In the data rows, 128 means zero.
Every row has a hidden score from 0 to 20. What is each row's score? 10 is about the middle. The score is a weighted sum of the row's numbers plus the product of two more (or one squared), each taken from its middle value.
[152 116 129 170 169 101 134 125 153 134  90  82 117  94 152 139 112 132
 179 157 120  97 180 118]: 13
[ 90 110  73  71  89 150 121 122 153 153 167 174 101 147  85 154 148 168
  81 154 118 122 106 105]: 6
[126 164 139 110 175 111 159 144  35 137 102 143 148 150  99 124 137 108
 162 104 133 172  96 135]: 8
[111 131 103  65 150 184 205  99  83 113 187 123 190 218 119 149 109 101
  95  98  83 189 110 120]: 13
[110 145 141 122 169 121 146 114 142 146  87  77 164 108 124 127 141 128
  92 132  82 173 138 145]: 11
[150 125 149 176 141 120 107 138 164 117  81  87 116  78 149 119 131 122
 147 151 131 104 159 144]: 12
[ 60 130 100 170 150 121  75 115 197 154 122 130  77  60 135 145 112 140
  50 140 129 135 166 102]: 4
[162 122 171 164 119 120  90 141 139 107  92 112 134  91 146  97 133  88
 150 113 150 109 104 139]: 11
[117  84  92 133 131 149 148  81 152 126 166 135 125 148 137 165  83 115
 112 108 102 118 145 100]: 6
[107 135 100 142 143  97 138 130 147 121 117 132  65  83 106 136 152 184
 135 176 137  92 171 189]: 5
[134 113 143  81  92 155 150 113 104 106 156 139 166 185 134 116 142 110
 131 112 106 145  67 115]: 13
[150 158 107 129 102  77 103 195 122 177 111 134  97 100 102 133 148 192
 167 168 179  94 173 141]: 9
[141 114 155 173 169 115 108 112 135 135  86 103 122 100 153 117 107 101
 162 124 126 119 148  98]: 7
[ 31 121 101  82 192 183 180  44 159  93 153  77 123 174 153 137 128 135
  59 173  48 161 119 102]: 12
[144 109 140 200 129 125  97 121 190  71 119  92  66  81 169 135 115 124
 139 158 147  65 176 157]: 7
[152 148 149 124 119 118 117 159 137 141  92 115 162 109 119 122 140 122
 121 114 126 141 109 151]: 16
[118 175 123 120 111  74 118 193 118 172  97 131  85  90  95 110 191 209
 151 189 174 118 153 183]: 10
[144 124 175 177 133 120  87 130 153 100  78 104 125  80 153  99 131  94
 146 122 140 106 111 145]: 8
[160 123 166 146 103 131  73 152 147 115 108 137 133 110 141  96 129  98
 145 100 158 104 104  95]: 10
[ 72  87  63  91  81 139 123  78 148 193 195 188 159 153  89 173 117 150
  25 103  95 194 100 116]: 2
[164 129 172 147 104 126  97 145 134 105 100 123 152 126 148  94 120  91
 152 103 138 111 103 104]: 12
[164 100 107 134  94 122  95 138 146 134 143 170 123 116 111 147 104 131
 154 112 161  78 128 128]: 6
[126 166  84  40 113 120 169 180  86 183 123 148 128 161  49 146 193 202
 151 174 123 140 141 152]: 10
[151 121 167  86 122 145 141 120  69 113 107 140 183 175 122 107 138  84
 150  86 106 167  54  91]: 11
[142  94 117 122 107 153 143 104 132 123 162 143 148 159 149 135 114 115
 123 105 111 121 116 114]: 11
[150 156 157 133 105 110  99 169 102 128 130 141 141 122 131 101 128 124
 126 100 167 132 100 140]: 11
[147 127 153 161  94 128  82 141 157 106 138 123 110 112 161 113 121 114
 141 129 156  92 127 108]: 12
[161  83  96 131 104 139 117 109 129 147 152 196 149 126 107 154  87 109
 130  81 126 109 109 121]: 6
[ 96 138 111  96 192 172 209  93  98  91 160  83 150 189 132 150 113 114
 121 140  78 151 145 139]: 13
[168 131 168 164 105 112  83 160 132 134  93 123 130 105 148  97 122 107
 160 119 159 105 116 114]: 11
[ 24 122 112  89 176 165 164  53 155 111 138 108 115 151 139 132 145 140
  56 164  44 159 114 116]: 15
[111 128  95 115 113 157 193 114  96 116 231 142 145 193 129 149 103 138
  86 125 134 177 151 169]: 15
[144 159 116 126  96  87 100 188 115 169 123 143 103 112 113 123 155 187
 151 161 189 108 150 139]: 7
[104 112 119 106 168 190 198  72 131  70 167  80 168 188 147 143 111  96
 102 123  71 155 123 134]: 12
[161 121 144 137  71 130  93 146 133 113 159 165 126 123 137 105 121 125
 125 102 165 111  93 144]: 10
[151 128 145 122 107 156 108 133 129 105 139 144 158 143 139 122 113  90
 121  79 131 126  96 116]: 9
[133 109  74  84 105 148 172 114  74 179 201 213 161 188  88 172  96 121
 129  86 130 162 105 101]: 18
[146 133  57  55 123 127 195 146  36 218 167 208 149 190  49 181 119 151
 166 104 122 168 117 111]: 13
[144  91  67 125  96 124 137 112 101 177 195 217 143 146  98 175  79 131
 126  74 144 133 123 125]: 6
[163 133 151 171 135 107  96 140 142 116  93 106 118  98 148 118 117 107
 177 137 149  85 147 123]: 9
[139 129 126 146 167  96 154 122 135 140  79  85 111  96 138 124 157 171
 174 187 118 112 180 151]: 9
[106 116  77 111  53 142  88 147 198 115 170 146  72 121 107 152 154 190
  89 182 155  71 142 139]: 5
[128 174 138 113 167  99 152 153  39 151 116 146 141 146 105 115 137 126
 157 116 147 169 116 135]: 8
[159 121 158 142  89 134  83 146 146 110 124 125 134 126 151 107 117  98
 144 101 148 104 112  92]: 11
[162 136  72 111 119 131 147 164 107 120 182 149 109 163  95 173  97 141
 177 120 162  81 162 131]: 11
[147 163 118 133 127  92 103 185 111 160 108 137 107 113 108 134 141 161
 162 139 177 104 154 111]: 7
[ 90  94  67  91  70 145 111 117 180 148 165 158  94 138 100 165 141 171
  82 151 121 104 127 104]: 3
[150 159 167 134 131 100 108 173  81 139  88 125 145 115 116  99 133 104
 168 107 162 126  94 121]: 13
[121 128 149 147 203 120 157  99  86 122  91  95 124 131 139 115 118  88
 170 125 103 151 122 101]: 8
[ 76 123  61 154 140 113 129 115 184 114 157 126  49  81 107 170 114 191
  93 169 137  87 204 178]: 1
[160 114 149 175 139 126 116 126 155  94 109  97 116 103 160 121 112 101
 157 134 132  87 149 141]: 11
[158 124 132 144  95 122  95 146 138 122 141 164 130 114 129 128 113 127
 118  94 166 107 121 142]: 5
[142 158 155 129 104 105 101 166  90 129 125 143 137 130 141  93 125 119
 136 105 170 142 105 122]: 10
[158 126 144 142  78 123  98 155 127 122 146 158 129 127 144 114 118 123
 139 108 158 111 109 120]: 14
[148  90 109 130  76 139 104 117 138 137 169 194 140 125 119 144 103 118
 116  83 149 109 106 137]: 7
[160 135 182 161 108 131  90 139 143 106 104 118 145  96 154  93 138  90
 137 103 145 112  94 133]: 13
[123  95  92 141 121 143 143  91 170 120 173 132 109 136 132 159  92 124
 112 125 115 118 156 111]: 10
[ 81 134  72  42 124 154 140 122 112 172 137 170 117 157  63 160 163 163
 102 143  87 138  91  96]: 3
[143 129 155 175 131 118 107 135 157 115  97  89 120  90 156 111 135 123
 136 138 133 109 142 144]: 11
[ 33 139  75  91 141 141 140 104 155 176 160 112  87 154 132 146 136 179
  57 185 109 187 161  60]: 9
[177 124 172 146  93 132  91 145 143  97 120 129 160 118 156 101 120  91
 140  95 136 108 103 127]: 14
[100 153 153 137 185  98 168 103  91 133  99 121 141 100 131 112 155 151
 126 138  93 166 133 215]: 10
[ 96 125 127  67  90 141 148 111  92 192 163 172 189 186 114 121 141 139
  72 107 105 211  80  95]: 11
[166 128 159 145  96 138  85 151 149 110 123 132 137 123 146 110 116  98
 148 105 142 100 107  97]: 14
[106 103  71  96  53 145 104 134 191 128 165 153  76 127  99 157 150 179
  94 174 147  76 134 125]: 5
[142 120 125 121 162 123 190 119 139 102 109  57 131 139 141 128 161 173
 165 194  94 116 193 155]: 13
[125 179 128 104 186  99 166 152  41 169  93 140 155 135  83 130 145 137
 159 124 132 168 125 161]: 7
[ 67 119 107 159 126 130  78 119 188 153 135 134  72  79 132 122 117 141
  55 145 137 129 149  95]: 5
[157 140 153 135  92 123  90 156 129 112 127 134 124 128 143 113 118 117
 144 104 158 109 115 113]: 9
[120 120 149 142 192 128 155  95  98 110 101 107 131 123 145 124 116  87
 152 119 106 152 112 126]: 11
[147 159 170 118 123 104 104 174  78 138  81 129 147 125 116  99 149 115
 161 114 156 140  83 107]: 13
[132 118 131 200 136 126  97 127 199  91 124  88  75  80 171 133 106 124
 125 149 142  78 180 152]: 9
[116  82  90 139 164 149 174  56 127 112 165 146 142 133 116 170  82 102
 110  81  82 127 124 154]: 2
[154 128 159 146  97 134 102 130 141 128 136 138 162 120 162 104 108  95
 111  89 138 135 112 120]: 14
[104 161 147 154 177 103 156 108 111 126  97 117 124  86 125 113 152 159
 113 147 123 150 145 238]: 8
[151 141 166 138 105 115 105 163 109 119 116 131 135 127 152  91 127 107
 153 102 155 114  96 111]: 14
[150 120 167 159 108 127  78 151 148 109 108 128 123 101 153  99 129  96
 143 111 151 101 109 118]: 12
[157 127 181 165 121 122  90 144 130 107  92 110 131 101 155  89 134  88
 147 106 145 115 103 104]: 13
[155 119 154 165 147 112 103 146 141 126  98 109 126 101 149 114 115 106
 157 126 139 113 148  99]: 14
[135 159 108 142 118  76 108 179 131 168 106 122  75  95 107 136 155 192
 166 180 175  97 176 147]: 7
[103  93  90 153 180 142 170  38 139 101 160 136 142 116 133 177  82 102
  99 100  70 121 140 155]: 4
[ 27 143  83  92 139 129 126 107 150 186 147 126  89 136 119 134 142 186
  60 178 114 187 148  78]: 6
[ 81 105  69 100 115 151 154 106 193 109 169  90  69 147 137 152 159 199
  96 230 116  99 187 107]: 11
[128 177 121  97 190 118 177 158  49 154 111 129 151 150  94 136 137 138
 163 119 126 169 143 155]: 10
[ 25 161  80  64 157 142 153 108 128 180 159 115  90 171 119 139 145 180
  62 192 109 213 146  64]: 12
[131 168 137 116 155 112 158 153  52 145 117 151 146 141 108 125 140 126
 152 113 158 162 100 172]: 13
[118 140 150 154 200 124 147 115  97 113  92  98 116 120 144 118 122 101
 161 129 119 140 134 112]: 10
[121  93  86 179 153 145 148  94 197  71 165  87  59 110 163 160  92 148
 134 168 126  64 207 147]: 9
[142 131 164 140 126 144 116 114 119  91 122 115 157 137 152 107 115  78
 123  87 121 134  99 125]: 6
[162 140 174 134 116 121 100 153 105 112 101 125 150 134 133  94 128  88
 151  95 143 128  88 115]: 10
[150  72  83 124 110 144 134  88 126 151 172 190 167 148 112 171  68  94
 123  63 111 120 116 105]: 5
[100 133 128 168 141 129  80 132 163 144 121 140  96  85 132 125 114 118
  92 123 151 130 143 100]: 8
[140 129 132 156 106 129  80 159 154 116 130 137  91 108 132 127 126 122
 147 129 158  84 141 115]: 10
[ 83 121 139 143 189 136 151  65 131 119 120 108 127 114 142 129 114 101
  88 116  87 166 121 146]: 6
[116 177  90  60 132 105 159 193  99 167 102 118  86 147  74 136 206 224
 174 216 146 120 177 145]: 10
[127  81  79 193 142 142 130  86 217  72 169  79  52 103 175 162  89 147
 123 172 127  52 228 138]: 3
[160 120 177 155 120 125  89 132 122 118  91 126 137 113 151  90 127  87
 155  99 138 122  95  93]: 8
[154 131 168 170 123 110  86 143 137 127  99 114 115  91 153  98 118 112
 163 133 158 102 122 122]: 11
[148 131 164 184 121 115  84 135 158 111 102 107 117  76 162  99 121 116
 128 125 154 112 129 152]: 8
[ 41 133 141  84 189 157 176  53 126 120 119  90 133 157 144 122 158 128
  64 171  37 181 103 119]: 18
[ 95 110  98  65  68 149 132 119 110 187 184 182 169 177 105 138 135 144
  62 111 111 195  90  88]: 11
[130 166 101 106 158 122 166 155  75 145 127 146 138 142  76 158 132 144
 147 116 139 142 145 177]: 6
[121 122 154  83 120 172 180  82  88  92 156 125 194 202 149 104 135  87
 107  93  80 178  63 135]: 11
[167 112 176 124  91 135 104 124 130 103 107 133 171 137 149  96 138  95
 143  96 125 134  84 102]: 10
[130 155 163 156 138 106  99 151 118 137  90 120 134  93 143  95 128 107
 128 112 152 135 113 125]: 10
[164  70  93 121 113 149 131  95 127 143 166 192 156 152 103 174  78  98
 140  73 116 112 107 105]: 6
[120 134 134 137 164  96 146 123 125 151  84  78 105 111 142 116 162 166
 169 192 116 125 168 121]: 9
[163 120 146 166 151 119 124 124 151 105  92  82 118 108 151 134 122 116
 171 145 117  94 155 127]: 9
[114 115  90 153 165 149 153 103 171  76 155  89  67 119 152 156 104 145
 131 176 118  85 194 151]: 10
[148 133 172 126 123 133 113 132  98 123 107 132 166 135 135 108 119  83
 140  84 126 151  85  92]: 12
[103 107  67 129 114 143 154 110 191 100 171  93  53 140 134 154 135 190
 123 207 135  66 195 126]: 7
[168 110 135 152 125 115  92 141 141 128 115 127 121 117 131 125 110 112
 176 114 149  92 141  91]: 7
[120 144 152 120 126 119 129 137 141 147  88 100 175 111 125 119 161 139
  97 135 105 157 113 150]: 13
[143 147 147 121 105 103  91 185  91 151 111 150 119 124 115 108 146 143
 156 134 174 121 105 105]: 12
[ 82 109  66  64 110 139 137 114 145 162 151 174 107 145  83 168 150 162
 101 151  99 111 114 100]: 11
[ 94 123  72 149 128 105 122 125 180 129 139 140  45  70 105 155 137 193
 101 170 145  85 188 193]: 1
[107 137 149 129 168 120 135 120 139 157  67  86 165  94 127 122 150 134
  92 137  87 164 132 150]: 8
[130  94 126 133 113 146 137  98 135 108 161 135 132 153 152 135 104 115
 119 118 113 127 132 121]: 9
[154 142 164 114  82 130 117 145 121 131 105 125 165 133 133 105 161 123
 119 108 134 141  92 138]: 9
[150 162 159 130 106  99 107 165  87 121 117 134 127 132 142  91 135 118
 150 110 167 131 104 121]: 9
[144 134  69  88 134 149 170 139 101 143 181 151 136 186  93 186  95 135
 145 112 139 130 152  95]: 11
[126 119 100 136  97 146  99 145 173  93 147 136  79 110 109 147 129 146
 126 148 153  68 147 160]: 5
[ 94 103 124 100 147 188 189  67 128  72 179  96 162 198 159 135 114  92
  89 120  65 163 103 132]: 13
[ 96 111 135  97 129 194 191  62 129  73 201 107 171 207 161 130 115  87
  68 113  67 172  98 124]: 17
[106 167  98  57 117 108 158 183 104 171 122 129  94 160  83 129 203 214
 150 217 145 124 161 146]: 18
[117 131 160  98 109 167 173  96 105  78 157 120 183 186 155 106 142  98
  98 114  88 165  71 150]: 16
[136 116 120  71 141 166 180 101 102 113 143 119 172 194 120 147 119 104
 135 113  77 149  96  96]: 12
[141 111 142 158 111 131  69 141 167 115 115 125 103  96 143 121 116 105
 146 120 153  78 123 109]: 7
[110 144 123 162 156 102 144 130 122 113 126 130  86  87 125 120 133 156
 130 150 147 121 147 208]: 9
[107 132 144 164 149 116  88 131 139 144 106 129 117  86 142 108 115 105
  99 122 144 143 134 112]: 8
[104 116 131 162 188 128 144  84 123  93 114 113 119 104 141 129 116  93
 134 127 106 127 134 150]: 8
[111  88  94 128 156 160 167  52 127 122 164 146 142 152 124 163  97 104
 109  93  73 146 117 122]: 3
[166 118 154 161 115 130 113 122 144  94 120 120 130 122 162 115 111 105
 148 115 141  98 131 129]: 9
[ 94 149 116 115 161 130 150 132 145 140 115  89 128 124 123 141 137 154
  91 156  97 162 164 143]: 12
[101 133 119 124 150 130 131 108 161 136 100  87 149 107 123 150 142 143
  79 151  86 154 152 136]: 8
[147 109 148 112 105 157 119 120 125 109 143 141 172 157 138 121  97  84
 124  83 113 136  93  92]: 13
[118 126 166 100 104 164 158  95 104  93 141 129 178 172 143 104 148 105
  96 103 102 174  65 159]: 9
[ 98  93  99 123 170 154 170  55 115 127 152 143 139 153 133 160  94 103
 120 107  79 149 127  96]: 10
[119 123 106 121  90 143 108 145 173 106 145 131  86 122 107 149 148 150
 118 158 140  77 131 147]: 8
[146 131 160 186 125 116  93 130 160 103 106 107 117  86 172 105 116 109
 125 122 150 112 142 147]: 8
[163 121  71 105 135 139 162 136  96 120 178 162 119 175  93 175  98 137
 178 110 147  91 149 119]: 6
[125 132 160 125 109 152 145 110 125  76 156 123 159 146 150 107 139 104
  97 106 116 153  89 186]: 12
[118 159  92  79 115 107 158 178 103 147 128 136  83 141  82 140 172 205
 155 197 163 112 169 152]: 11
[110  73  86 135 151 156 158  52 146 121 165 138 127 144 154 159  83 103
 119 117  89 130 139  90]: 12
[157 136 166 128  78 122  99 149 145 126 105 137 162 109 140  89 151 124
 115 106 139 130  88 140]: 13
[129 122 151 170 185 122 134 105 130 114  96  95 113 109 158 111 112 100
 156 137 118 126 145 107]: 12
[129 170 157 132 114 112 112 161  85 120 124 145 128 124 131  96 137 129
 120 103 172 151  81 158]: 8
[117 130 131 185 161  97 145 101 157 116 108  99  93  67 151 121 141 164
 122 165 117 121 187 199]: 6
[143 124 145 156 155 121 129 131 131 119  86 106 140  95 132 120 135 116
 141 124 130 117 125 160]: 8
[151 142 160 116  90 132 111 155 129 123 114 130 172 127 135 105 151 122
  92 107 131 158  89 135]: 19
[165 130 177 144 116 127  92 138 114 117  95 135 158 121 147  93 124  86
 157  94 140 126  87  88]: 11
[153 120 104 121 105 122 107 145 118 135 140 173 126 122  89 149 119 128
 152 105 163 103 112 134]: 5
[151 147 170 132 115 132 103 148 111 117 108 124 159 123 140  99 129  93
 130  93 137 133  96 113]: 12
[150  74  74 136  96 140 139  93 129 157 189 199 146 141 109 171  73 115
 120  73 131 122 126 106]: 7
[163 113 166  96 109 153 136 122  94 111 121 135 185 170 137 108 130  80
 147  82 112 144  67  87]: 12
